In the data rows, zero lies at 4.5, halfway between 4 and 5.
Here are some points, each followed by its number:
[4 7 3 3 2 6 5 7 5 5 3 5 3 2 7 4 7 2 5 5 4 3 7 4 5 6 3 4 5 5 5 3 6 3 5 3 4
 6 3 3 5 5 4 3 6 6 2 6] 0
[7 3 4 3 6 7 2 8 2 4 6 7 3 0 5 5 2 1 7 2 3 7 5 5 6 3 5 5 2 0 4 2 3 3 6 4 0
 1 5 7 3 5 7 3 5 8 8 5] 1
[9 6 4 6 4 4 6 1 7 5 3 1 8 9 1 6 1 9 4 5 3 7 5 3 6 3 6 7 5 6 3 6 5 6 1 1 4
 0 4 4 4 1 8 8 4 4 7 5] 2
[4 3 5 4 4 6 3 5 4 5 1 7 4 8 4 6 1 5 5 5 5 7 3 3 6 3 6 3 1 4 5 5 4 1 4 6 4
 0 4 4 5 4 2 5 4 4 6 3] 3
[6 3 4 5 5 4 3 6 7 5 4 5 1 2 4 4 6 7 7 1 3 3 3 4 5 5 2 5 6 5 5 0 6 6 5 7 5
 4 7 6 3 5 5 2 5 6 6 5] 4
[4 3 6 6 4 5 5 6 5 4 3 5 4 8 4 4 3 4 5 4 5 5 5 5 6 5 5 7 2 4 5 5 4 2 5 5 5
 2 4 4 4 4 3 3 3 4 6 2] 5
[7 4 4 6 5 6 3 6 3 4 5 2 6 5 6 4 3 7 4 3 6 3 5 3 4 4 6 6 5 6 6 6 6 4 4 4 4
 4 3 6 4 5 7 5 5 6 4 3] 6
[4 6 5 6 5 5 6 5 4 4 3 2 5 3 4 4 3 5 3 4 5 2 5 3 3 4 6 6 5 4 5 5 5 5 2 3 5
 3 1 3 7 7 5 5 1 3 5 4] 7
[0 3 0 8 8 5 3 3 1 8 5 6 8 9 5 7 7 9 0 0 4 4 4 4 5 3 0 5 3 3 6 5 0 3 2 9 5
 5 5 5 3 9 4 2 4 2 0 4] 8
[5 3 5 6 5 3 4 2 5 2 1 5 3 7 5 6 1 4 4 6 6 8 4 3 7 4 9 9 0 4 2 1 3 4 5 3 5
 0 4 2 5 2 0 2 7 2 6 1] 9
[3 6 3 5 5 6 3 4 4 3 5 5 4 5 4 2 6 5 5 3 5 4 5 1 4 8 2 1 4 5 4 6 6 7 4 6 4
 6 6 5 3 5 6 8 6 5 4 5] 10
[8 4 6 1 5 6 6 4 6 6 6 5 4 3 6 6 8 6 6 5 3 4 4 9 4 4 5 7 5 6 6 2 3 4 6 6 2
 5 3 5 5 6 5 4 2 7 5 5] 11
[3 4 5 7 5 4 6 0 4 7 5 5 5 3 4 5 5 3 5 6 5 4 3 4 5 6 4 3 4 2 3 3 3 7 3 5 3
 4 5 6 4 5 6 6 7 3 6 5] 12
[7 3 6 5 5 6 6 4 5 7 3 5 3 8 4 6 4 4 2 4 3 5 5 5 5 4 6 5 5 6 6 6 3 3 6 3 5
 2 2 3 4 2 4 3 3 3 6 3] 13
[3 4 3 6 4 4 5 5 8 5 2 6 4 3 4 6 5 2 5 7 6 2 3 5 5 4 3 4 5 3 6 4 7 3 5 3 6
 6 4 3 6 5 3 3 5 4 5 6] 14
[4 7 4 7 3 5 4 2 6 6 4 5 6 4 3 6 6 7 5 6 3 5 3 3 5 7 6 7 3 5 4 2 4 7 3 6 5
 4 2 2 7 6 4 4 5 2 5 4] 15
[4 6 6 4 2 2 0 3 2 2 5 1 4 2 5 2 7 5 9 8 6 1 8 6 5 7 5 2 5 9 5 6 4 4 5 4 7
 7 2 4 6 1 7 6 5 5 8 1] 16
[5 5 3 3 7 5 5 3 4 6 9 1 4 5 4 2 4 3 1 5 6 6 3 6 5 3 4 6 6 4 1 7 4 6 3 8 6
 5 6 8 3 4 7 6 4 3 1 4] 17
[2 4 3 5 3 4 5 5 5 4 4 6 3 4 5 4 7 4 4 5 5 4 6 3 4 6 2 4 5 6 6 6 7 4 5 4 5
 5 3 3 5 4 3 4 6 5 3 4] 18
[5 7 4 1 3 5 4 4 7 6 6 5 6 2 6 4 5 2 3 6 2 7 4 6 4 6 5 6 2 4 4 2 5 5 6 3 3
 6 3 3 5 2 4 6 7 4 6 8] 19
[3 5 4 5 4 4 6 7 6 3 4 6 4 2 6 2 5 3 3 4 6 5 7 5 4 3 4 4 6 4 5 6 7 4 4 4 5
 6 3 3 4 4 4 3 5 6 3 5] 20
New points follow, each followed by the numbers of its two nearest points above by angle, smallest number first.
[2 4 4 5 7 5 4 4 4 3 6 3 1 2 4 4 5 5 4 6 7 4 5 5 5 5 6 4 5 4 5 3 3 7 4 6 3
 6 5 6 2 5 5 2 5 6 3 3] -> 4 17
[5 3 4 4 5 4 6 4 5 3 2 4 5 4 4 5 2 5 3 6 5 5 4 4 3 5 7 7 3 4 5 4 3 3 4 3 5
 3 4 3 5 4 3 4 5 3 6 5] -> 3 9
[7 7 4 3 2 1 5 4 7 4 5 4 4 2 5 2 6 7 5 4 6 3 3 1 1 1 4 4 5 5 2 2 5 7 5 6 4
 8 4 4 6 5 5 6 4 5 4 7] -> 4 19
[6 6 4 3 5 4 3 4 4 4 8 2 6 6 4 3 4 4 2 6 5 5 1 6 5 3 4 5 6 2 3 6 2 5 4 4 6
 4 5 7 4 5 6 4 3 2 2 3] -> 8 17
[3 4 6 6 4 6 6 3 3 4 1 7 5 9 2 8 6 8 6 3 4 4 4 5 6 5 2 4 5 7 6 5 1 4 4 6 5
 2 5 7 4 7 2 8 4 5 5 5] -> 3 8
[4 4 5 3 5 6 5 5 6 5 3 6 4 2 5 5 7 4 6 5 6 5 6 4 3 5 3 5 5 5 6 4 4 4 5 4 6
 6 5 1 3 5 4 3 5 6 5 4] -> 0 18
[6 1 7 5 5 4 4 6 4 4 3 6 3 3 4 5 6 5 7 2 3 4 3 4 2 4 4 3 6 2 5 1 6 4 6 8 6
 4 6 5 5 4 6 4 4 7 6 5] -> 1 4
[6 4 4 3 5 2 4 5 6 6 6 7 5 5 4 5 4 5 3 5 1 6 4 4 4 5 4 3 3 4 3 5 8 5 7 5 5
 5 5 3 6 4 3 3 5 4 4 5] -> 18 19
[2 6 3 3 3 4 5 5 6 5 4 6 4 3 6 6 4 2 4 3 3 3 5 2 3 5 4 4 5 6 6 2 6 4 4 3 5
 6 4 1 5 2 4 4 6 3 3 5] -> 0 18
[6 7 6 3 4 5 5 5 3 4 7 2 6 4 3 3 5 5 9 7 6 6 5 8 2 4 6 1 6 6 4 6 2 5 7 5 4
 5 5 9 5 5 7 8 3 6 5 7] -> 11 16
[4 4 5 4 3 6 1 6 3 1 3 7 6 5 9 3 4 4 7 5 5 3 9 3 3 5 8 1 4 7 6 7 1 1 5 3 5
 3 4 5 2 2 3 6 4 6 8 7] -> 3 16
[5 7 5 5 4 2 4 3 7 4 2 6 4 7 3 2 4 6 4 5 1 2 2 3 4 3 7 4 7 5 1 5 6 3 1 0 7
 4 6 4 4 2 2 9 5 2 4 7] -> 2 7
